128 stands for zero in the data rows.
Some points, one per row:
[154 113 137 143 157 130 128 113 104 157  64  98 133 182 103 144  68 138
 165  89 133 114  99 128]
[132 106 138 149 140 128 120 151 170 137 143 125 171 129 151 146 180 144
 124 143 117 165 115 119]
[165 158 116 192 105 110 144 112 110 131  79 170  85 154 209 204 108 117
 115 149 117 133 109 155]
[157 120 149  99 116 126 171 141 134  76 151 134 155 138 129 130 125 177
 127 149 161  88 137 136]
[171 108  49 145 116 106 140  99 138 175  50 129 146 189 139 122 130  87
 167  83 147 114  68 111]
[ 62 112 141 103 106 148  68 151 128 108  92 129 103 128  93 127 100  93
  55 112  89 139 158  70]
[116 159  93 127 156 118 189 165  53 198 193 138  58 115 115 126 153 142
 108 155 167 117 112 172]
[149 119  76 160 114 143 191 139  89 143 149 163  63 142 101  98 143 133
 163 135  99 123 129 160]
[122 140  74  87 104 129 190 129 161 136 156 126 130 146 164  48 161 149
 166 188  97 119 119 131]
[152 130 125 158 122 132 139 101 136 137 102 130 150 139 173 149 133 111
 199  74 152 133  83 140]
[ 97 133 104 132 109 161 113 175 123 109 133 109 117 137 104 109 109 154
 117 133 130 181 145 125]
[160 146  97 158 161 113 208 105 112 117 173 146 143 134 149 136 142 133
 144 166 160 124 113 142]
[197 198  69  63 171  74 224 155 113 133 112 120 114 114 140 122 145 150
 168 169 141 137 137 213]
[174  98 144 178 111 188 118  79 103  93  97 126 112 150 110 100 148  59
 138 113 144 142 171 141]
[124  81  91 170 132 181 128 160 135 139 142  76 187 163  96 127  74 129
  38 120  95 123 196 100]
[ 93 106  91 147  98 131  61 170 148 160 121  95 193 138 119 145  99 142
  64 169 120 150 158  64]
[147 105 115 153 130 134  58 152 172 128  64  89 114 150 140 133 119  60
 101  69  96 101  89  64]
[139 141 132 209 107 143 128  96 130 122  88 119 109 108 113 163 132 161
 201 112 123 121 110 142]
[167 127 169 172 117 129 155 128 120  44 119 142 144 132 173 197 140 113
 116  74 161  99 135 124]
Then 14 other points, each followed by its number:
[112 145 167 106 131 107 123 146 130 147 147 135 131 120 116 135 153 162
 116 153 131 100 113 140] 0
[176 116 104 142 117 176 129 145 165 139 113 105 122 166 104 128 142  96
  93 173  98  93 132  99] 1
[166 181 144 109 113  67 118  97  92 126 122 176 106 156 147 138 112 104
 127  73 149  99 112 146] 2
[120  63 130 160 123 120  93 162 147 110 164 100 141 163 116 105 153 119
 118 186 106 152 178 119] 3
[124 118 104 174 118 127  98 152 136 158  85  96 135 130 103 167 122 123
 133 154 114  99  80  56] 4
[ 66  87 121 197 117 145 111 140 118 150  78 110  57 138  77  94 138 101
  79 126  97 148 179 100] 5
[109 132  85 144 146 145 143  93 137 148  69 124 126 167  64  86  51 119
 106 160 140 106 151 150] 6
[121 129 190  96 133 137 120 100 120  69  91  90 154 149 147 165 126  99
 197  19 180 122 143 127] 7
[ 93 159 164  52 166 104 133 123 137  92 190 158 129 109 145 137 150 150
 118 114 174 123  98 169] 8
[142 159 121 147 129 162  65 146 134 108  92  82  84 171 107  96  95 123
  71 133 153 169 190 102] 9
[130 112 135 152 138 129  95 115 167 148  76  73 167 134 159 141 122 107
 127 107  51 115 121  77] 10
[108 136 137 126 138 146 136 112 121 143 216 123 108 112  80 130 191 125
 136 180  95 120 213 118] 11
[128 116 118 132 152 102 136 147  97 106 151 142 169 100 166 140 170 207
 167 132 139 121  69 206] 12
[180 137 172  67 139  86  79  66 137  60 129 136 206 141 167 194 112 120
 147  77 147 124 104 136] 13
Which of these numbered points is nearest to each point below, looking only along the 5 directions in which the first points spread most? Its number follows each.
[136 117 151  54 147 141 149 151 168 146 208 136  96 172 112  67 124 119
 134 205 115 154 153 194] > 11
[131  90 137 111 124 132  93 127 116 103  90 111 182 140 180 239 121 123
 153  40 141 115  69 149] > 13
[ 48 140 144 118  86 197  77 190 120 153 119 135 128 124  49  92  91  83
  67  92 122 173 150  65] > 5
[166  95 195 145 113 167  78 101 155  81  75 106 154 111 141 143  94  84
 203  21 131 100 104 157] > 7
[ 90 120 152 165 109 144 100 128 140 139 115 103  98 127 136  99  77 185
  42 136  61 133 121  60] > 9
[140 121 145 130 148  83  95 130 123  82 147 103 147 137 132 157 110 152
  64  92 159 161 118 154] > 0
[151  75 163 121 101 153  79  77 116  87  98 125 141  57 128 142  99 126
 135  46 114 128 123 129] > 7
[170 197  75  85 127  82 216 112 109 122 156 165  95 135 149 157 129 172
 192 154 147 121 101 176] > 12
Here are 14 other points, each followed by its number:
[ 99 163 145  95 132 105 146  95  90 166 129 187 109 132 110  94 118 150
 124  89 141 161  84 155] 0
[121 170  82 107 140  66 203  85  92 119 123 175  98  77 185 132 165 135
 160 144 132  91 105 169] 1
[111  82  86 162 118 138  66 139 210 154 100 109 200 106 146 131 140 152
  34 135 114 115 145  99] 2
[108 122  91 168  90 144 154 123  83 171  94 129 109 164  83 117 134 107
 171 183 106 151 153  81] 3
[ 94 169 157  88 174 129 106 142  92 111 147 174  97 112  90 108 143 127
 103 127 139 110  91 156] 4
[174 188 127 143 151 119 145  96 131 146  46 107 131 128 167 161 113  87
 125 125 124 116  72 107] 5
[103 189 198  64 136 113 117 112 157  95 170 179 121  44 202 129 144 115
 109 124 160 125 153 147] 6
[131 140 188 105 144 169  20 136 148 100  75 114 143 118  94 169  79 126
 195   9 148 144  72  89] 7
[124 149 151 149 139 122 134 166 148 105 174 128 147 106 182  76 127 132
 131 153  83 136 118 161] 8
[129 119 144 142  88 107 128 100 199 141 185  88  99 143 156 101 159 107
  94 153 131 161 153 101] 9
[154  96 141 197 116 178 105 156 128  87 147  96 141 130 136 110 149 141
 125 165 136 123 151  95] 10
[151  90  89 129 100 105 198 159  77 126 120 108  64 115 106  66 136 102
 112 241 125 150 147 153] 11
[111 110 194  66 137 116 132 114 102 102 141  92 110  88  93 127 125 180
 119  66 148 128 103 156] 12
[184 101  81 155 100 135 141 136 104 114 112 118  97 125 161 142 186 170
 137 136  99 157 106 167] 13
Which of these numbered points is nearest to each point below, looking only along the 5 directions in which the first points spread most? Its number follows each.
[ 89 146 119 154 157 175 166 168 113 147 162 132 134  93  84 108 111 127
  69 154 134 131 155 118] > 4
[145 154  71 140 123 137 225 167 102 150  98 148 131 155 122 134 107 108
 137 185 132 113 136 112] > 0
[120 142 138  63 139  80 200 168  66 140 182 130 114 141 145 114 193 115
 158 163 147 117 145 152] > 11
[179  48 159 129  82 112   0  44 183  69 102 121 232 137 198 201 173 139
 177  38 122 134  72  84] > 7
[123  97 157 132 150 147 129 138 115  72 177 126 107 141 113  73 190 121
 148 136 138 136 178 134] > 10
[120 221  77 129 191 110 233 189  67 153  88 152 129 161 101 138  98 189
  98 146 128 158 110 173] > 0
[144 115  94 175  94  96 141 138 127 159  91 146  84 159 159 119 126 121
 177 144 122 120  89 122] > 0
[204 127 115 140 151 116 185 117  62  93 142 171  92 136 131 131 164 167
 178 152 145 126 105 203] > 1
